In the data rows, zero lies at 4.5, halfway between 4 and 5.
What is the hidden score of each row? Scores go from 0 to 40, and 20 is about the middle. The score is a weighted sum of the row's numbers plus the product of two more (or one squared), each taken from its middle value.
5:4:5:5:5:4:2:3:3:3:6:6:4:5:1:5:6:2:4:2:4:7:5:4:1:4:1:6:6 -> 20
5:4:6:5:3:7:3:5:6:3:2:0:5:4:5:6:6:7:6:1:3:4:2:5:6:6:1:6:6 -> 16
5:5:5:3:8:5:4:5:4:7:8:9:5:5:7:5:5:4:8:6:9:6:7:3:6:5:9:6:5 -> 17
6:1:4:3:7:3:4:2:3:5:3:4:5:2:0:3:6:4:6:1:4:6:3:1:3:2:4:0:5 -> 31
3:4:4:3:5:4:3:4:5:6:6:5:4:3:3:2:4:3:4:5:6:4:6:5:5:2:5:4:5 -> 18
4:2:3:8:9:4:3:4:4:5:4:4:5:5:6:5:9:2:6:3:3:8:4:4:7:6:6:6:6 -> 15
5:4:2:7:5:6:3:4:6:5:5:5:3:3:7:6:4:4:6:4:1:8:5:1:6:7:5:4:5 -> 13
5:5:5:5:5:2:4:4:4:4:4:3:4:6:2:4:6:4:3:3:6:4:4:6:2:5:4:4:4 -> 22
5:4:5:2:5:3:2:2:2:3:4:4:4:5:3:2:3:4:5:4:2:5:6:1:4:5:5:5:5 -> 18
5:4:3:4:4:7:4:3:3:5:6:5:4:4:5:5:4:4:4:5:4:6:4:4:7:4:4:3:6 -> 12
6:6:4:5:5:5:7:8:6:7:2:4:6:7:5:5:3:5:4:4:6:4:5:5:5:5:5:6:3 -> 19
4:1:3:5:7:2:4:6:2:5:8:8:4:4:6:4:5:4:4:6:2:6:5:1:6:3:6:2:6 -> 30
3:1:6:5:6:3:3:5:3:3:3:1:3:7:4:6:7:4:3:2:2:7:5:4:4:4:2:6:6 -> 37
1:5:3:1:3:3:4:2:3:3:2:4:5:2:2:2:0:4:2:4:3:1:3:2:4:2:3:1:3 -> 17
4:5:3:6:5:6:9:6:5:9:6:4:5:5:6:7:5:3:5:5:6:6:9:6:6:5:4:5:8 -> 20
8:3:5:7:5:4:3:7:5:7:6:3:3:5:5:4:7:4:5:3:2:9:4:4:3:7:3:3:4 -> 27
4:1:3:2:6:4:5:2:2:5:5:7:4:3:3:3:3:5:4:5:5:5:5:2:4:4:5:3:3 -> 24
5:6:2:5:6:4:4:5:5:6:3:3:4:7:7:4:3:4:6:3:4:3:5:5:2:6:7:4:3 -> 10
4:4:2:3:5:9:8:7:5:5:9:6:4:6:7:4:4:5:4:4:3:7:5:3:4:5:9:5:4 -> 27
4:2:2:6:6:3:3:4:3:3:7:6:3:4:7:4:4:4:7:2:1:9:4:1:5:6:6:1:2 -> 31
7:4:5:5:7:3:3:5:4:4:6:6:5:6:6:5:6:5:9:5:4:8:6:2:5:7:7:4:4 -> 22
5:3:5:3:4:5:7:3:6:4:3:6:5:2:5:4:3:6:4:8:4:3:3:4:4:4:5:5:3 -> 18
5:5:4:4:4:6:4:3:4:3:5:3:3:6:6:5:4:3:4:3:5:5:6:3:2:5:7:4:3 -> 11
3:2:1:6:0:7:4:6:7:3:4:0:3:3:6:8:4:3:3:1:2:5:3:3:5:5:3:5:5 -> 14
4:7:5:5:5:5:3:4:4:3:6:5:4:6:5:6:5:5:6:4:5:5:5:4:4:6:6:6:4 -> 12
6:3:4:6:6:5:4:5:4:6:6:7:6:4:6:5:5:5:8:5:6:6:7:5:5:5:6:1:2 -> 23
5:4:4:5:3:5:4:4:4:5:4:6:4:3:4:4:5:4:4:6:3:4:5:3:6:4:4:5:6 -> 27
5:5:6:5:4:3:2:2:2:3:3:4:5:4:5:4:5:5:5:4:5:5:4:4:4:6:4:5:3 -> 23
3:2:4:2:3:6:4:6:5:5:5:3:4:4:5:3:2:4:3:3:4:4:2:5:5:2:3:6:4 -> 17
3:2:3:4:7:7:3:2:2:5:7:6:5:5:5:7:7:4:6:3:8:6:9:6:4:4:6:3:6 -> 15
4:8:4:6:1:4:5:4:4:5:2:0:3:4:9:7:5:5:2:4:4:1:1:9:9:9:4:3:5 -> 17
5:4:4:4:2:6:5:7:6:3:2:2:4:6:5:4:3:4:4:5:5:4:4:5:2:3:6:5:3 -> 16
4:4:6:5:4:5:3:5:5:3:7:3:4:4:4:7:7:5:5:4:6:3:5:5:4:5:3:5:3 -> 22
5:6:5:3:4:3:6:4:8:4:3:5:6:2:2:4:4:7:3:8:6:1:2:6:6:2:2:2:6 -> 27
7:7:5:3:4:5:5:5:5:4:3:4:5:4:5:2:3:5:4:6:5:1:4:6:3:4:5:5:5 -> 20
3:7:6:5:1:3:3:0:4:1:3:3:4:5:3:5:3:3:2:5:4:2:4:7:1:3:0:6:3 -> 19
4:3:3:5:6:4:4:5:5:6:7:7:1:1:8:4:1:4:4:6:1:5:5:1:9:5:5:4:6 -> 17
5:6:5:4:5:3:5:5:2:6:6:5:7:5:5:2:4:6:4:3:5:4:5:3:4:4:6:4:3 -> 22
5:3:1:0:5:7:5:4:4:4:5:3:2:6:7:5:2:3:3:1:3:4:6:2:1:6:7:7:5 -> 7
2:5:1:2:6:6:9:3:3:9:8:3:5:5:4:6:3:3:4:3:7:5:9:5:3:4:3:4:7 -> 34
3:6:2:1:4:4:5:4:3:4:4:3:4:5:4:4:2:3:2:3:3:2:3:4:0:4:3:4:6 -> 15
3:7:8:4:3:3:5:3:4:6:5:5:6:1:1:5:5:7:3:5:5:1:3:2:4:5:2:4:4 -> 28
5:7:5:5:5:5:5:5:4:5:5:5:5:5:6:5:4:5:4:6:5:4:6:6:5:6:6:6:5 -> 13
5:2:3:4:3:5:5:7:3:6:4:0:4:2:3:5:8:4:3:5:4:4:4:4:6:3:2:3:7 -> 31
7:4:3:6:4:4:5:7:4:4:5:4:2:7:8:4:4:4:5:5:5:5:6:5:4:7:7:5:5 -> 20
3:6:4:3:2:5:6:4:4:5:4:4:3:1:3:5:1:4:1:6:5:4:4:4:4:3:3:2:4 -> 19
4:4:6:4:5:1:3:4:2:3:3:4:8:8:1:4:6:4:7:3:6:5:5:4:0:3:7:2:4 -> 29
4:2:4:3:3:4:6:3:6:2:0:3:5:2:1:3:4:4:3:5:5:2:2:5:3:0:2:3:2 -> 22
7:4:6:3:6:4:5:6:6:4:4:6:6:5:4:2:4:9:6:4:6:4:4:6:5:5:6:5:2 -> 19
0:2:0:7:5:2:4:2:2:5:6:5:4:3:2:4:2:0:3:1:2:7:6:4:4:4:4:1:7 -> 20
4:3:6:6:3:6:5:6:6:6:5:3:3:2:4:4:5:3:0:4:3:5:2:7:3:0:1:4:2 -> 25
5:5:5:6:4:6:6:9:6:9:4:3:6:5:8:6:6:8:4:6:6:4:5:7:9:8:5:5:6 -> 25
6:6:6:3:3:5:4:3:6:5:6:4:5:4:6:6:5:5:5:5:7:3:5:6:4:5:5:6:4 -> 15
6:4:6:5:6:2:5:4:6:4:2:4:5:6:4:3:3:6:7:2:3:5:0:3:5:6:5:4:4 -> 25
4:3:4:6:0:4:4:5:5:2:2:0:4:5:4:5:6:4:3:1:1:4:2:4:3:5:0:5:3 -> 30
3:4:3:4:6:3:3:3:6:4:3:6:5:4:4:4:5:7:7:4:6:4:4:3:5:3:6:3:3 -> 19
4:1:3:4:7:1:0:3:2:2:4:2:4:4:3:5:5:3:5:3:2:6:4:2:5:6:2:2:3 -> 26
5:4:2:5:4:5:6:5:5:3:5:3:4:5:6:5:6:4:4:4:4:5:5:6:4:6:5:5:5 -> 20
3:2:4:8:0:4:2:7:3:2:5:4:3:3:4:6:7:3:2:4:3:6:0:6:7:4:0:3:5 -> 34
5:6:5:3:3:6:6:5:6:5:2:3:3:5:5:3:1:4:3:5:3:2:4:6:5:2:6:4:5 -> 13
4:3:4:4:4:6:5:5:5:6:5:4:7:5:5:4:5:7:6:6:6:5:4:6:7:2:4:3:5 -> 20
6:5:7:6:6:5:5:6:7:5:6:5:3:5:5:4:5:5:4:5:4:4:4:5:6:4:4:6:4 -> 12
4:5:3:5:6:6:4:5:7:3:4:3:4:6:5:6:3:6:7:3:4:6:5:5:3:5:5:5:3 -> 6
7:7:8:6:5:7:5:4:5:4:5:6:6:6:5:7:7:4:6:7:6:5:6:6:5:6:6:7:8 -> 21
5:3:5:4:4:3:6:4:5:3:3:3:5:4:3:5:5:6:3:2:6:2:4:6:5:4:4:4:5 -> 24
2:8:5:4:5:2:7:5:4:7:6:4:6:4:6:2:2:6:2:2:5:4:7:2:3:5:7:3:5 -> 19
5:7:5:5:4:7:7:6:6:4:5:3:5:6:6:5:4:5:6:6:5:4:6:6:5:5:8:7:6 -> 6
4:3:4:3:7:3:4:3:3:4:4:4:4:5:5:2:4:3:5:3:2:5:5:4:3:4:5:5:6 -> 17
1:4:6:2:5:4:4:1:2:7:7:8:5:3:3:4:4:4:5:9:7:2:5:4:6:2:4:4:6 -> 24
5:4:5:4:4:4:5:3:5:4:4:3:6:4:5:4:3:6:6:3:4:3:2:3:5:3:5:4:3 -> 13
5:6:7:4:4:4:3:4:5:1:3:6:7:5:3:5:4:6:5:6:4:5:3:5:4:4:6:7:4 -> 16
4:6:2:3:5:5:5:5:2:4:3:2:1:5:5:2:3:2:3:3:4:2:5:3:3:3:5:5:4 -> 13
6:3:3:9:5:8:5:5:5:5:4:8:5:3:3:7:9:4:6:7:3:5:3:3:8:5:2:9:5 -> 22
5:7:7:3:4:4:8:5:8:4:1:5:6:3:2:4:4:9:4:7:8:1:2:7:4:4:3:4:6 -> 37
5:5:6:3:3:4:4:1:5:4:4:3:5:4:4:8:6:4:2:5:3:2:4:5:2:6:2:6:6 -> 17
7:6:6:4:8:5:7:3:7:7:6:8:7:5:5:4:4:8:9:8:6:6:6:2:7:6:8:5:4 -> 12
5:4:4:3:6:4:4:4:3:3:4:3:5:6:4:4:6:2:6:3:5:4:4:5:3:7:4:5:7 -> 19
4:4:3:2:4:5:4:4:4:1:5:6:5:4:5:6:4:5:6:4:7:3:5:4:4:6:4:5:4 -> 17
5:4:5:4:6:6:6:8:6:5:3:6:6:7:3:3:3:6:6:6:4:4:5:5:7:3:6:6:4 -> 15
6:3:3:6:2:5:5:6:6:2:3:1:3:6:4:7:5:3:4:3:2:5:2:4:0:4:4:3:2 -> 22
5:4:6:7:5:6:3:4:3:5:4:3:3:4:5:8:8:2:3:3:3:5:4:4:7:7:3:7:8 -> 24
8:5:5:5:6:7:6:6:8:6:5:6:6:6:5:7:6:6:4:6:7:7:4:7:6:5:4:6:6 -> 14
8:2:3:7:3:4:4:8:6:4:3:1:3:5:5:6:6:4:3:0:3:6:4:5:4:5:3:5:4 -> 25
5:7:5:4:6:5:5:7:4:5:4:6:5:5:5:5:2:4:5:5:7:4:4:5:5:4:6:5:3 -> 15
3:7:5:5:5:4:3:3:4:4:5:5:5:4:4:5:6:3:5:4:6:3:6:5:4:4:5:4:5 -> 16
7:6:6:6:6:4:6:4:6:5:4:6:4:4:4:5:5:5:5:7:4:4:4:5:6:6:5:5:5 -> 22
4:5:5:5:4:7:7:6:4:4:5:6:4:5:6:5:5:5:3:5:7:5:4:6:4:4:6:7:2 -> 22
5:7:5:6:4:4:6:4:3:3:7:8:4:7:4:4:6:2:4:7:5:5:6:6:4:6:5:7:5 -> 23
4:3:3:3:5:6:4:4:1:6:9:6:4:4:6:6:5:4:3:3:6:5:5:4:4:7:7:2:4 -> 22
4:3:4:5:8:4:6:5:4:9:9:6:6:6:4:4:6:4:6:5:7:6:8:7:7:6:5:4:6 -> 23
4:6:6:5:7:4:7:4:7:7:5:8:7:4:4:5:5:8:6:7:7:5:7:6:8:4:6:4:6 -> 21
6:6:3:5:3:6:4:5:4:3:4:3:2:5:7:8:5:3:2:5:5:5:5:4:2:5:5:5:3 -> 16
6:9:7:6:5:5:7:4:9:6:5:5:7:4:4:6:6:6:5:8:8:2:4:8:7:8:4:5:4 -> 19
5:3:2:5:4:4:5:7:5:6:4:3:3:7:6:3:3:3:4:4:5:5:6:6:6:6:9:6:4 -> 18
5:5:5:4:4:1:5:5:3:4:4:3:5:5:1:2:3:4:5:4:0:3:1:3:6:6:2:4:6 -> 24
6:7:7:5:3:9:6:7:9:6:5:5:5:5:9:7:6:5:4:8:6:5:4:9:9:4:5:8:8 -> 10
6:5:7:7:9:3:1:4:4:2:5:7:3:5:5:5:8:6:7:5:5:6:2:4:6:9:5:6:3 -> 18
7:8:6:4:4:3:7:5:7:7:3:5:7:2:2:5:4:6:4:8:4:2:2:3:5:4:5:4:5 -> 34
5:4:6:4:4:4:3:5:4:4:3:5:5:5:4:4:4:4:4:5:4:5:4:6:5:3:5:6:4 -> 21
6:4:4:5:6:4:4:4:4:3:4:3:4:7:6:5:5:4:8:2:5:6:5:5:4:7:5:4:5 -> 16
3:3:0:0:3:4:2:3:4:1:3:3:3:4:4:7:1:2:3:3:3:3:5:1:2:3:6:2:4 -> 12
5:7:6:5:5:5:8:4:5:5:5:5:4:4:5:5:5:4:4:7:3:3:6:6:4:4:3:5:6 -> 17
4:3:6:4:5:1:2:4:3:3:4:3:3:6:0:4:4:4:4:2:5:6:5:4:0:4:4:3:2 -> 29
5:7:6:6:6:6:5:4:5:6:5:5:7:7:5:7:6:4:7:7:6:4:7:6:4:5:6:5:5 -> 11
4:3:3:1:5:5:2:0:3:3:4:5:3:2:3:3:4:4:4:4:3:4:4:0:4:3:5:4:2 -> 14
3:3:5:3:5:2:4:3:3:3:4:5:6:1:4:0:1:6:4:4:5:5:5:2:3:3:7:5:2 -> 21
4:3:1:4:7:4:3:4:3:5:4:4:4:6:4:5:4:3:6:2:4:5:7:3:3:6:6:3:4 -> 15
3:5:4:2:4:4:5:6:4:6:6:3:4:3:7:1:2:3:1:5:7:3:6:6:5:3:3:3:7 -> 19
6:2:5:7:7:7:3:3:4:5:5:5:4:6:5:7:7:4:7:5:2:9:5:3:5:8:4:7:6 -> 14
4:4:7:1:5:3:4:0:3:3:2:4:5:1:0:3:4:6:5:2:5:2:0:2:1:1:2:0:3 -> 24
4:5:5:3:3:4:5:5:3:4:3:2:5:6:6:4:5:4:1:4:6:3:4:9:5:4:4:6:5 -> 23
5:5:5:2:5:4:5:3:4:4:4:4:4:3:4:4:5:4:2:5:5:3:3:6:4:3:4:4:5 -> 16
5:5:7:6:5:4:5:5:6:4:6:6:4:5:4:5:6:5:4:5:4:5:5:5:5:6:5:6:7 -> 21
9:6:9:6:3:8:5:8:9:5:6:2:4:8:7:9:8:6:6:4:7:4:4:6:4:6:5:9:4 -> 11
6:4:3:5:5:8:5:5:7:7:5:6:4:3:6:7:6:5:5:6:2:6:3:3:7:4:4:7:9 -> 16
3:2:1:5:3:7:5:3:5:3:4:3:2:3:7:6:4:4:2:4:7:5:7:4:2:1:5:4:0 -> 28
5:5:5:5:4:5:2:4:5:2:4:5:2:5:5:5:5:4:4:4:4:6:3:5:4:5:4:5:5 -> 15
6:3:5:4:3:4:5:5:5:3:4:2:4:4:4:5:5:6:5:5:5:5:4:6:5:6:4:4:4 -> 24
4:5:5:7:7:4:5:3:6:5:5:7:6:4:4:3:6:5:5:5:6:6:5:7:5:4:4:5:5 -> 16
5:4:6:6:7:4:3:5:4:5:6:5:2:9:6:6:8:5:6:3:6:6:4:8:3:9:3:6:4 -> 27
3:2:4:4:1:5:3:5:3:3:5:4:2:3:3:6:4:4:0:3:0:2:2:3:4:5:2:5:5 -> 23
4:8:6:2:4:2:5:4:7:2:1:7:3:6:3:3:0:5:8:5:4:3:0:4:7:6:5:6:6 -> 37
2:0:1:5:5:4:1:2:2:3:7:5:3:3:5:4:5:2:3:1:6:6:6:4:4:3:5:3:3 -> 21
6:3:4:6:4:6:4:4:5:3:4:5:5:4:5:5:7:5:6:3:4:6:4:3:3:4:4:6:2 -> 19
4:4:5:5:4:4:4:4:4:3:5:6:5:4:3:4:4:5:5:3:4:5:4:4:3:4:2:3:2 -> 23
0:5:2:7:4:4:6:1:6:5:6:5:5:2:2:5:4:3:1:4:5:5:6:8:3:3:4:2:7 -> 12
3:4:5:5:5:0:4:4:3:5:4:6:4:5:4:3:2:3:6:6:4:5:6:3:3:2:5:3:3 -> 31
6:4:3:7:4:5:4:6:5:5:6:4:5:9:6:5:5:4:5:2:7:8:6:6:3:7:6:5:4 -> 16
5:5:5:5:4:3:6:7:6:3:4:4:5:4:5:3:2:6:5:7:7:3:4:7:7:5:4:3:4 -> 22
5:5:5:4:5:3:6:3:7:4:4:8:6:1:3:1:3:8:6:9:7:3:4:6:6:3:4:2:4 -> 28
3:4:4:3:7:3:2:3:3:4:6:7:5:5:4:5:5:6:6:3:4:7:4:2:7:6:6:3:2 -> 23
1:3:5:1:6:4:1:1:0:2:1:5:5:4:2:3:6:4:4:2:4:5:4:5:2:5:4:5:4 -> 24
6:4:7:3:3:6:4:6:9:2:1:4:7:7:5:5:5:8:9:5:5:4:4:4:5:4:7:6:0 -> 16
7:5:7:9:4:6:4:7:7:4:5:4:4:7:6:7:8:6:7:3:2:8:3:5:5:6:4:6:5 -> 17
5:5:6:6:4:5:5:5:7:4:5:5:6:5:4:7:6:6:6:7:5:5:5:7:5:3:6:6:6 -> 15
6:5:3:6:4:4:5:6:4:5:3:3:3:6:6:5:4:4:4:2:4:4:4:4:2:6:5:5:3 -> 19
8:4:4:6:7:7:6:6:4:6:6:6:5:7:7:7:5:5:8:4:5:8:7:3:5:5:9:6:4 -> 11
6:4:4:4:7:5:3:4:5:4:7:5:2:3:4:9:5:3:5:4:3:6:5:2:5:6:5:4:9 -> 18
4:7:7:7:1:3:4:6:4:5:4:5:5:2:6:4:5:5:5:7:4:4:3:4:8:5:4:4:3 -> 31
2:5:5:4:6:4:1:2:2:0:6:6:1:4:4:5:6:4:4:3:6:5:3:4:2:7:3:5:3 -> 22
6:5:7:6:5:3:5:6:5:6:6:5:5:3:5:6:7:5:4:5:5:6:6:5:5:5:5:5:5 -> 27
4:5:5:5:5:6:5:5:4:6:6:5:4:4:3:6:4:3:2:3:6:6:6:5:5:5:5:5:6 -> 18
5:5:4:5:4:5:3:4:4:3:4:3:3:6:6:6:5:5:5:4:4:5:5:4:2:5:5:6:2 -> 22
3:5:4:7:3:1:2:7:4:4:3:1:2:3:4:3:7:3:0:0:4:4:2:6:4:5:2:3:3 -> 29
3:4:3:4:4:6:6:6:4:3:2:3:3:5:5:4:3:5:3:5:6:5:5:5:4:3:3:5:4 -> 20
3:2:2:6:2:6:4:7:6:4:4:3:3:4:6:5:3:4:3:2:5:5:3:3:3:4:3:6:2 -> 18
7:3:4:7:4:4:6:7:7:3:6:4:3:6:6:6:6:5:7:5:4:5:5:5:4:9:5:4:3 -> 23
5:4:2:3:5:5:4:5:3:5:4:6:5:5:4:3:3:5:6:6:4:6:5:3:6:3:7:3:4 -> 17
3:3:5:4:5:4:4:4:4:3:3:1:4:7:3:4:4:5:3:3:0:6:5:5:4:4:4:5:4 -> 29
4:6:6:4:4:4:5:3:6:5:4:4:5:3:5:5:5:5:5:7:7:2:4:7:7:5:5:4:6 -> 22
5:6:4:5:4:6:6:5:3:5:3:3:5:7:6:5:4:5:6:4:3:4:5:3:4:5:5:6:5 -> 15
4:2:2:5:8:2:0:3:3:0:5:5:0:7:5:5:8:4:6:0:5:5:1:6:2:9:2:4:2 -> 25
6:5:4:7:7:4:6:6:4:7:6:5:5:7:9:5:7:7:5:4:5:8:8:5:7:9:8:7:7 -> 20
4:2:3:5:2:5:3:4:6:2:4:3:2:3:6:7:4:4:4:3:3:6:3:3:4:5:5:4:4 -> 18
3:6:4:6:4:5:6:4:4:5:6:3:4:4:6:4:5:5:2:3:6:6:6:7:3:5:4:4:4 -> 27
4:6:6:5:4:6:5:7:6:6:4:6:6:7:8:4:3:6:6:6:5:4:6:7:7:6:7:6:4 -> 16
6:2:5:4:5:3:3:4:4:5:5:5:3:6:6:4:6:4:4:6:4:6:6:4:3:6:4:6:6 -> 27
4:5:4:5:4:1:4:2:5:4:2:4:3:1:3:4:4:6:5:4:1:2:5:0:3:6:5:2:5 -> 37
5:4:5:5:3:5:5:7:5:4:4:4:6:4:3:4:4:5:4:4:2:5:4:4:5:4:2:5:2 -> 23
4:6:3:8:6:6:4:6:5:7:7:6:5:3:5:7:7:5:5:6:5:7:5:6:7:5:3:4:6 -> 15
7:7:6:3:4:6:6:8:6:6:3:5:9:7:7:1:3:7:3:5:6:2:3:8:4:5:7:4:2 -> 17
3:6:6:6:5:1:6:5:3:4:7:6:4:6:3:2:5:5:4:5:5:3:5:5:2:6:5:5:3 -> 34
5:5:5:4:4:3:5:4:7:4:5:6:4:3:4:5:3:6:6:6:6:4:3:4:6:5:4:2:5 -> 26
5:4:2:6:3:7:4:4:6:5:4:2:3:3:5:7:5:5:4:3:2:5:3:3:5:6:2:4:7 -> 14
3:5:4:8:0:3:6:7:6:4:2:3:6:4:3:1:4:2:3:4:5:2:2:7:3:3:2:4:0 -> 28
4:5:5:5:1:3:2:2:5:1:4:3:5:1:4:5:3:5:3:4:3:2:2:3:3:4:4:3:4 -> 22
5:4:4:3:6:5:4:3:5:4:5:4:4:5:5:4:5:3:3:6:6:3:6:6:4:4:4:5:6 -> 10
3:5:3:4:3:4:4:2:3:3:3:4:4:3:3:5:4:4:5:5:3:5:4:2:3:3:6:4:5 -> 19
5:6:6:4:2:3:6:6:5:3:3:5:7:5:3:4:3:5:5:7:5:3:4:6:6:2:3:5:6 -> 25
6:6:5:5:3:5:6:5:6:3:5:5:6:5:4:6:5:5:6:7:4:3:5:5:5:4:6:7:5 -> 14
5:4:4:6:4:9:4:4:6:6:5:6:5:5:8:8:5:5:6:5:3:6:5:5:7:5:3:5:8 -> 14
3:6:6:4:5:5:5:3:4:5:5:6:5:4:4:4:5:5:4:5:6:4:4:5:5:4:4:3:5 -> 17
4:6:5:5:2:7:5:3:8:3:2:3:5:5:7:6:5:6:4:5:7:4:4:7:5:2:5:7:2 -> 8
4:5:7:4:5:2:6:4:4:6:4:7:8:4:4:3:4:8:5:6:5:5:4:5:4:5:6:3:3 -> 29
4:4:6:4:2:5:6:8:6:6:4:3:3:4:8:4:2:4:2:6:5:1:4:8:8:4:2:6:5 -> 21
5:4:5:4:4:4:6:7:6:8:2:2:8:0:4:3:4:9:6:6:7:2:1:4:7:2:5:0:3 -> 35
4:3:2:6:0:7:3:5:7:2:3:3:2:2:6:7:3:4:4:5:1:5:3:3:6:2:4:4:5 -> 14
1:5:5:2:5:3:4:2:5:4:5:7:6:2:3:3:2:7:4:5:6:4:4:5:7:3:4:3:4 -> 17
5:2:6:3:6:7:8:6:6:6:4:5:5:8:5:4:4:6:4:6:3:7:6:5:5:4:7:9:6 -> 17
6:4:5:3:3:4:5:7:4:6:7:5:4:6:3:4:3:3:3:3:5:5:6:4:4:3:3:3:6 -> 25
4:5:5:4:4:5:7:6:7:4:1:4:6:4:5:3:2:7:6:6:5:3:3:6:7:5:6:3:1 -> 17
6:4:5:4:6:4:4:3:4:5:4:7:6:4:3:3:5:3:6:5:5:5:6:3:5:5:5:5:4 -> 28
4:6:5:5:4:5:5:6:5:6:5:6:6:2:5:4:2:5:4:7:3:6:4:2:5:1:6:5:4 -> 15
7:9:8:5:4:6:9:6:6:7:4:4:9:5:5:6:5:8:3:5:6:2:4:7:5:6:5:7:7 -> 21
3:4:4:1:5:0:2:2:1:3:3:4:4:5:2:2:2:2:7:2:2:4:0:3:5:6:4:3:6 -> 26
4:9:6:7:6:3:6:4:2:6:3:7:7:6:6:2:4:5:7:5:4:5:4:5:5:8:7:3:3 -> 21
6:5:5:5:9:9:4:5:6:7:7:5:5:5:5:9:7:5:4:4:5:7:5:4:6:7:5:5:9 -> 10
5:5:7:5:5:4:3:5:4:4:5:6:7:4:4:4:5:6:5:6:5:4:5:5:5:6:5:5:5 -> 26
4:5:6:3:7:5:5:4:6:7:6:7:4:2:5:4:5:4:4:7:5:4:5:5:8:2:3:6:6 -> 14
4:7:6:3:2:5:7:7:6:4:3:2:5:5:6:4:2:6:4:5:4:2:3:6:3:3:5:5:6 -> 15
2:2:0:6:3:2:4:3:3:3:5:4:2:4:5:4:4:3:4:3:4:4:4:4:3:4:4:3:3 -> 32
5:6:7:5:5:4:4:5:4:6:3:4:6:6:3:3:6:7:6:4:3:4:3:5:5:5:4:5:4 -> 21
4:8:4:5:7:3:6:5:4:5:6:5:4:5:6:4:3:4:5:5:3:5:6:1:3:3:8:5:5 -> 13
3:3:4:4:5:3:3:6:2:5:8:8:5:6:7:6:3:3:6:6:4:5:8:1:5:6:7:5:6 -> 26
2:1:2:8:6:4:2:4:4:3:1:1:2:5:7:4:7:3:5:2:2:5:3:6:5:3:4:4:3 -> 20
4:5:4:7:4:6:5:4:6:2:4:5:2:4:5:7:6:3:5:5:5:4:4:4:4:5:4:7:3 -> 12
6:3:4:3:7:4:3:2:4:6:5:6:5:4:3:4:5:6:6:5:6:5:5:2:5:4:6:2:4 -> 20
5:3:5:6:4:2:4:4:4:3:3:5:5:7:5:3:4:5:7:5:3:5:5:5:3:6:6:5:3 -> 25
0:3:0:0:5:4:4:2:1:5:2:2:4:6:3:4:2:1:4:0:2:2:4:2:0:3:3:3:5 -> 21
3:1:2:6:3:5:1:4:5:1:5:4:0:5:3:7:6:1:4:4:4:5:3:5:4:6:0:5:4 -> 20
4:3:4:6:3:2:5:5:2:5:4:4:1:3:5:4:4:3:2:4:4:1:5:6:3:5:1:2:5 -> 33
4:0:0:6:0:7:2:6:5:2:5:4:0:4:5:6:6:1:3:5:5:6:3:6:4:6:0:5:5 -> 25
6:2:3:4:7:4:2:4:4:5:7:7:4:5:3:6:6:2:4:2:5:7:6:6:5:5:4:4:7 -> 24
5:3:5:3:1:2:2:4:4:1:2:0:4:6:3:5:4:4:3:0:3:3:0:5:1:7:2:3:0 -> 28
7:0:4:3:6:7:4:4:3:5:6:3:2:5:6:5:4:2:3:2:4:7:6:2:4:3:4:5:5 -> 14
